10	35	-1	-31	-18	43 gives -18

49	86	3	70	59	43	38 gives 59

38	9	46	45	25	88 gives 25

814	326	891	183	662	737 gives 662

745	23	455	930	425 gives 425

7575	3772	5036	9222	6629	8427	9337
6803	3606	3052	9555	6345	8425	9480
gives 6629

1	7	2	1
0	5	2	0
gives 0
---
[-0.93 -6.51  3.91 -1.96  0.00] | -6.51

[[-5.79 -3.78 -3.30 -0.27]
 [-5.66 -1.56 -3.20  2.15]
 [-5.98 -3.19 -3.41  0.48]] | -3.19

[[-0.43  1.72  0.36 -3.12  2.66 -5.49 -5.61]
 [-1.54  0.52 -1.70 -0.35 -0.44  1.24 -1.04]] | 0.52

[[-2.78 -5.37  5.51  0.98  1.52]
 [-3.01  0.87 -3.19  0.37  0.44]
 [-5.39  1.34 -4.03 -0.44 -1.16]] | 1.34

[ 1.76 -6.15 -1.65 -1.11  0.34 -0.87  5.51] | -6.15

[ 4.73  0.00 -0.40  1.47 -2.70] | 0.00

[6.44 6.26 6.24 5.71 5.04 4.30] | 6.26

[-1.51  1.19 -4.78 -1.87  0.89 -4.52] | 1.19
---
array([[-2.73, -0.54,  1.69,  2.20,  5.61,  1.14,  5.04],
       [-0.42,  4.97,  3.50, -5.54, -3.93,  3.38, -4.28],
       [ 0.14, -3.71, -2.92, -3.16, -5.73, -2.51, -4.97]]) Answer: 5.04, 0.14

array([[ 1.29, -2.94, -1.30, -0.26, -0.17,  2.87],
       [ 0.38, -1.69, -3.10,  0.29,  5.48,  1.09],
       [-0.46,  6.40, -1.93, -3.11, -0.83, -0.92]]) Answer: 2.87, -0.46

array([5.41, 3.74, 4.17, 5.79, 4.42]) Answer: 4.42, 5.41

array([-3.75,  2.62,  3.15, -6.33]) Answer: -6.33, -3.75

array([ 2.44, -6.55, -5.99, -0.24,  6.23,  1.01]) Answer: 1.01, 2.44

array([-5.17,  3.24, -1.01, -5.58, -4.25,  1.63,  3.92]) Answer: 3.92, -5.17

array([-3.30, -6.45,  4.92,  6.56, -1.09,  2.67]) Answer: 2.67, -3.30
---
[ 1 24 80 34 64 40  3]	1, 3

[[7766 8014 4348 9232 6948 9236]
 [3388 1004 4599 2906 5281 1087]
 [5268 6229 3995 3340 3701 2349]]	7766, 2349

[ 40 132  82 164 205]	40, 205

[6994 8053 1940 8290 7854 9083]	6994, 9083

[[2715 7296 9399 7149]
 [6577 4068 7321 5032]
 [6805 8623 1066 9345]]	2715, 9345

[348 780 869 152 218 359 904]	348, 904

[ -9 -37  47  23 -45]	-9, -45

[[806 920 589 267 352 407]
 [860 726 195 369 554 793]]	806, 793

[[5 3 5 5 4 6]
 [3 4 7 6 3 1]
 [4 4 5 4 4 4]]	5, 4

[58 48 35 42 76 25]	58, 25
---
[[-2.24 -1.68 -0.60  3.88  1.79 -1.18 -5.26]
 [ 0.78  0.78  0.28 -1.03 -0.15  0.02  2.35]] out -1.68

[-5.81 -2.77  2.56  3.52  1.68  3.36] out -2.77

[ 0.14  1.03  0.75 -5.30] out 1.03

[-0.16  5.16 -6.25 -2.31] out 5.16

[[-5.64  1.28  2.25 -3.15]
 [ 4.23  2.29 -1.20 -4.84]
 [ 4.08 -4.52 -3.87 -6.16]] out 1.28

[-5.52  1.34 -0.28  0.18] out 1.34

[-1.11  2.81  4.39  6.34] out 2.81

[-2.67 -1.13 -6.00 -4.80 -0.88  0.49] out -1.13

[[ 1.68  3.30  0.07 -0.54  4.87 -1.60  2.94]
 [ 3.15  3.94 -4.79  1.67  5.04  2.42  3.50]] out 3.30

[-1.13  0.30 -3.79 -4.80  0.96] out 0.30
---
 3.30  -2.00   2.02  -2.41  -1.10  -4.67 -> 3.30
-1.20  -0.61  -2.13  -6.43   0.04 -> -1.20
 1.16   0.81   5.08   0.30  -1.65   1.42 -> 1.16
 1.25  -2.66   4.11   4.78   0.71  -5.20   1.31 -> 1.25
 2.49   1.51   6.21  -1.41  -6.40 -> 2.49
-0.83  -1.23  -0.81  -5.97  -0.10   1.39   0.05 -> -0.83
---
[ 2.41  3.55 -3.96  4.18 -6.23 -3.89  2.00] ⇒ -6.23
[ 5.19 -2.44  0.84 -0.16  0.81  0.02  2.55] ⇒ 0.81
[-0.03 -1.07  0.74  1.63  0.25 -0.48  6.33] ⇒ 0.25
[ 2.50  6.17 -2.89  0.24  4.70 -3.32 -4.79] ⇒ 4.70
[-4.29  1.08 -3.41 -0.12 -1.05  5.02 -4.65] ⇒ -1.05
[ 4.76  1.01  3.74 -1.88  0.50 -0.13  2.87] ⇒ 0.50
---
-0.186	-0.199	-0.160	0.125	-0.184	0.041
-0.023	-0.025	-0.021	-0.018	-0.021	-0.018
yields -0.186, -0.018

-7.43	11.97	3.36	-11.95	13.40 yields -7.43, 13.40

-2.7	-2.5	-14.0	-6.0	3.8	17.1 yields -2.7, 17.1

-0.17	-0.18	0.04	0.15	0.05 yields -0.17, 0.05

-0.05	1.23	0.53	0.58	-0.35	-0.31	-1.19
-0.08	1.29	0.43	0.61	-0.29	-0.36	-1.19
yields -0.05, -1.19

13.698	17.089	16.680	-18.074	7.931 yields 13.698, 7.931

-0.096	-0.175	-0.076	-0.155	-0.059	-0.110
-0.159	-0.154	-0.002	-0.153	-0.145	0.217
-0.087	-0.105	0.058	-0.070	-0.040	0.120
yields -0.096, 0.120
---
[94, 24, 45, 51, 85, 5] | 85
[[606, -821, -323, 261], [706, -994, -327, 335]] | -327
[[-14, -33, -4, 18, 33, 16], [-20, 23, 14, 19, 18, -29], [30, 6, 9, -13, 2, 10]] | 2
[46, 47, 44, 26, -34, 12] | -34
[7861, 6400, 4393, 1109, 2712, 7644, 3196] | 7644
[[23, -42, 3, -42, -40], [-4, -37, -30, -24, 1], [0, 9, 25, -21, -15]] | -21
[52, 158, 28, 200, 22, 3] | 22
[20, 2, 74, 47, 80, 52] | 80
[8471, 6606, 2741, 6230, 5906] | 6230
---
[ 4.80 -0.26  1.72 -1.64 -1.69 -3.24 -4.18] → -4.18
[-5.49  4.47 -2.65 -1.99] → -1.99
[0.80 0.86 4.65 6.17] → 6.17
[-5.51  6.03  5.02  4.47 -4.01  5.20] → 5.20
[ 2.01 -5.73  5.57 -5.14 -3.24  4.97 -2.24] → -2.24
[-5.54  2.10  0.02  6.27] → 6.27
---
[-5.24 -1.60 -3.94 -0.70 -3.31]
-5.24
[-0.76  4.99 -2.94  2.41  2.45 -3.53]
-0.76
[ 1.50  4.66  1.26  1.90 -0.06 -1.74 -0.11]
1.50
[3.31 0.33 0.79 3.99 5.44 5.32 5.60]
3.31
[-4.31 -3.62 -1.78  5.92 -5.54  3.84]
-4.31
[ 2.35  6.20 -5.40  3.81 -1.36  1.56  3.58]
2.35
[-1.09  0.67 -0.34  6.07  2.36]
-1.09
[-4.89  0.19  0.74 -0.18  3.52 -3.18 -6.27]
-4.89
